(in the rows, 128 means zero)
Turns, then the turns between two rows, first turn first; the first pair answered
q840 (before -> after):
[126 136 168 143 124 125 146 140 134 168 161 158 152]  ->  [159 128 140 131 151 158 148 121 121 128 137 186 119]
[181 154 190 105  91 119 159 145 161 139 218 130  68]  ->  [193 151 187 106 105 130 165 140 156 138 211 155  71]
[130 113 101 137 109 112 116 108 101 135  84 104 130]  ->  [122 114 114 141 104 103 116 114 106 150  93 104 145]
q646 (before -> after):
[156 140 161 116 122 154 141 129 100 126 180 169 101]  ->  [135 126  93 103 122 146 117 122  79  82 141 116  84]
[107 121 146 107 152 133 144 112 110 106 156  98 123]  ->  [ 99 119 146 109 154 132 151 109 110 115 157 111 138]
[152 115 127 139 125 111  98 134 145 127 130 124 143]  ->  [150 114 125 142 126 112  99 134 144 128 133 128 147]
[141 115 135 106 129 143 133  99 101 121 117 162 164]  ->  [166 127 158  89 124 144 132 108 116 117 119 147 125]
q34 (before -> after):
[145 134 126 115 143 151 149 107 106  95 123 156 130]  ->  [154 131 121 105 139 141 138 113 105  95  97 125 117]
[128 127 149 114 132 150 133 147 135 135 102 121 108]  ->  [125 129 158 118 129 149 135 148 136 144 110 126 115]
[140 125 151  96 127 129 147 119 145 177 140 170 166]  ->  [140 117 126  95 143 149 149 107 133 150 137 188 160]
[136 113 107 148 114 106  91 133 138 165  91  94 150]  ->  [123 118 128 158 112 106 104 134 145 181 119 115 170]
Now pairs of rows:
(2 to 3 turns a pair)
[124 124 102 112 136 154 127 113 124  80 137 126  94]  ->  [104 119  98 126 133 152 132 111 120  82 148 139 119] -> q646 then q840
[140 115  97 107 126 128  98 136 123 105  90  77  94]  ->  [177 122 164 127 144 161 141 129 134 141 134 180 114] -> q646 then q840 then q646
[201 122 117  96 148 145 112 116 130 112  63 125  71]  ->  [185 137 169 106 113 102 104 144 157 172  78  85  98] -> q34 then q840
[148 124 126 119 134 149 148 126 133  91 165 179  94]  ->  [108 136 151 128  89  93 130 152 155 147 171 110 129] -> q34 then q840 then q840
[ 92 124 126 130 122 121 140 130 132 129 185 141 143]  ->  [106 114  82 116 138 133 126 118 116  91 147 125 114] -> q34 then q34
[131 120 101 123 155 174 143 104 112  85 138 162 120]  ->  [142 138 156 115 110 105 113 150 144 158 106  68 121] -> q34 then q34 then q34
[117 113 110 102 125 123 122 129 120 148 131 137 162]  ->  [138 119 108  81 127 131 118 130 124 123 128 116 116] -> q646 then q34 then q646
[167 112 119 124 105 137 105 152 136 147 112  78 139]  ->  [142 117 136 140  97 131 119 152 142 164 149  94 168] -> q34 then q646 then q34
[145 144 163 118 120 129 133 124 149 141 158 144 111]  ->  [ 99 135 116 121 108 110 113 124 136 118 150  93 117] -> q34 then q646 then q840
[123 135 152 128 114 116 129 148 124 157 126 119 150]  ->  [137 127 132 125 140 153 138 129 110 123 126 164 138] -> q34 then q840
[ 99 125 118 146 119 104 109 135 129 130 149  84 119]  ->  [ 92 122 125 159 133 121 129 124 124 133 174 135 142] -> q646 then q34
[110 110 118 151 127 121 148 114 116 138 106 140 180]  ->  [124 108  98 134 129 118 131 113 111 120  78 106 152] -> q34 then q840 then q34
[175 136 147 101 125 123 107 134 135 153  94  95 103]  ->  [183 136 170 111 134 136 126 129 138 168 113 145 120] -> q34 then q840
[110 119 104 135 128 120 113 136 128 136  98 112 138]  ->  [144 121 132 136 145 144 130 134 129 139 108 161 129] -> q646 then q840
[124 134 125 135 114 117 120 135 128 127 106 109 137]  ->  [134 142 146 130 109 123 129 139 139 125 124 114 120] -> q34 then q34 then q646
[187 150 133  93 150 173 149 106 122 107  98 150  85]  ->  [167 144 142 118 156 175 167  99 116 137 116 197 139] -> q646 then q646
[149 129 126 110 160 157 103 131 131 121  72 136 104]  ->  [100 144 177 131 127 130 114 148 157 166 143 124 139] -> q840 then q34 then q34
[129 111  78 136 130 128 118 117 103 130  74 125 153]  ->  [143 126 148 149 127 134 144 125 128 171 122 175 169] -> q34 then q646 then q34
[132 118 120 119 134 150 142 116 121  94 162 154  95]  ->  [109 105  95 135 140 142 142 112 105 108 144 166 139] -> q34 then q646
[121 123 134 127 141 147 152 123 117 136 156 161 129]  ->  [121 127 113 109 133 141 135 125 116 106 146 111  92] -> q34 then q646 then q840
[120 135 122 113  96 117 120 116 143 135 134  88 127]  ->  [156 126 107 110 128 151 134  97 130 117 114 143 115] -> q840 then q840 then q840
[156 125 118 123 160 137 123 129 121 116 101 137 125]  ->  [141 128 107 118 155 128 119 127 123 103 104 115 117] -> q646 then q840
[157 123 105 124 162 138 120 110  93 106  90 173 123]  ->  [179 126 126 117 158 131 116 119 104 120  82 165 111] -> q646 then q34
[115 140 129 122 140 159 150 112 131  68 187 145  77]  ->  [ 86 152 142 122 104 113 127 136 145 103 184  73  92] -> q34 then q840
[136 127 129 127 136 139 160 118 131 107 152 169 134]  ->  [155 125 101 105 133 125 136 123 128  95 101 119 104] -> q34 then q34
[126 127 124 126 121 126 113 128 136 136 125 101 109]  ->  [118 124 128 141 131 144 133 118 128 135 147 148 135] -> q840 then q34 then q34
[176 130 163 116 151 156 143 123 133 138 140 160 106]  ->  [165 134 134 101 136 145 121 126 131 106 128 100  73] -> q34 then q840
[103 148 132 123 100 150 129 129 135 106 187 128 101]  ->  [ 98 133  85 124 111 152 118 117 116  83 151 117 108] -> q34 then q646 then q34
[119 134  83 166 134 143 126 119 117  97 121 105 150]  ->  [133 147 145 177 126 138 145 133 138 149 144 137 169] -> q34 then q646
[148 123 111 115 117 141 120 120 139 114 132 106  98]  ->  [139 129 145 128 105 123 122 130 150 156 143 106 125] -> q34 then q840
[133 131 132 127 137 165 144 106 118 121 144 190 117]  ->  [155 139 138 102 112 119 107 134 131 145  85 101  92] -> q34 then q34 then q34
[159 146 131 109 125 125 116 121 149 108 119 106  81]  ->  [110 126  94 137 120 100 113 118 128 136 100 102 155] -> q646 then q34 then q34
[107 121 160 120 107  99 123 172 143 168 135 111 143]  ->  [138 106 141 125 148 149 144 148 118 145 123 198 146] -> q840 then q34
[ 86 123 129 118  81 153 125 136 140 139 151 117 156]  ->  [122 113 113 112 112 186 136 117 126 114 129 164 142] -> q840 then q840
[188 114 132  71 146 116 119 168 163 146 104  86 107]  ->  [163 124 174  98 142 125 149 166 174 171 171 148 149] -> q34 then q34
[ 99  93  88 127 133  97 107 181 114 106 109  97 143]  ->  [ 82 100 123 146 129 104 132 181 122 130 160 138 174] -> q34 then q34 then q34
[ 99 159 161 154 110  95 143 119 138 116 196 148 138]  ->  [ 96 147 101 143 126 114 133 101 115  58 170 141 114] -> q34 then q646 then q646
[145 146 151 141 104 108  94 142 130 181 115 101 192]  ->  [209 147 142 112 131 144  92 135 125 142  83 115 125] -> q840 then q646
[ 48 121 103 159 114 114 144  99 136 101 213 136 169]  ->  [ 92 102  48 143 150 146 137  78 108  56 153 157 139] -> q840 then q34
[130 145 177 134 137 149 142 143 139 149 167 176 123]  ->  [161 138 132 110 151 164 125 131 125 100 123 151  72] -> q840 then q34
[143 139 105 128 162 162 125 123 110  93 108 181 142]  ->  [145 140 113 128 164 163 128 123 110  96 113 187 142] -> q646 then q646 then q646
[127 157 156 126 103 130 132 137 124 161 133 115 118]  ->  [117 149 131 122 100 119 120 136 115 153 113  95 122] -> q840 then q646 then q840
[141 108 158  96 133 101 124 135 143 125 161  92 108]  ->  [131 106 159 106 143 121 139 125 140 115 191 129 121] -> q34 then q34
[164 140 107 110 158 152 103 119 107 125  87 143 119]  ->  [178 147 140 111 152 146 106 130 120 145  95 145 117] -> q646 then q646 then q34
[145 117 132  98 132 125 123 120 146 111  98 119 128]  ->  [129 120 141 105 121 109 123 126 147 133 104 109 146] -> q840 then q840 then q646
[149  99  95 132 140 147 132 114 112  92 122 138  83]  ->  [122  87  85 156 135 122 132 113 103 135  99 146 149] -> q34 then q646 then q34
[149 129 127 120 140 138 126 135 128 122 114 137 112]  ->  [127 135 141 126 123 118 120 147 137 137 127 111 125] -> q840 then q840
[ 95 129 113 140 142 133 122 110 130  89 180 140 142]  ->  [ 97 132 124 140 141 136 126 111 133  94 189 146 140] -> q646 then q646 then q646
[122 134 133 117 126 130 131 128 141 126 153 128 113]  ->  [113 133 135 121 122 125 131 130 141 133 153 122 122] -> q646 then q840 then q646
[103 128 111 145 140 143 141 106 117  93 177 175 141]  ->  [ 87 131  86 130 120 112 113 116 120  82 153  93 119] -> q34 then q840
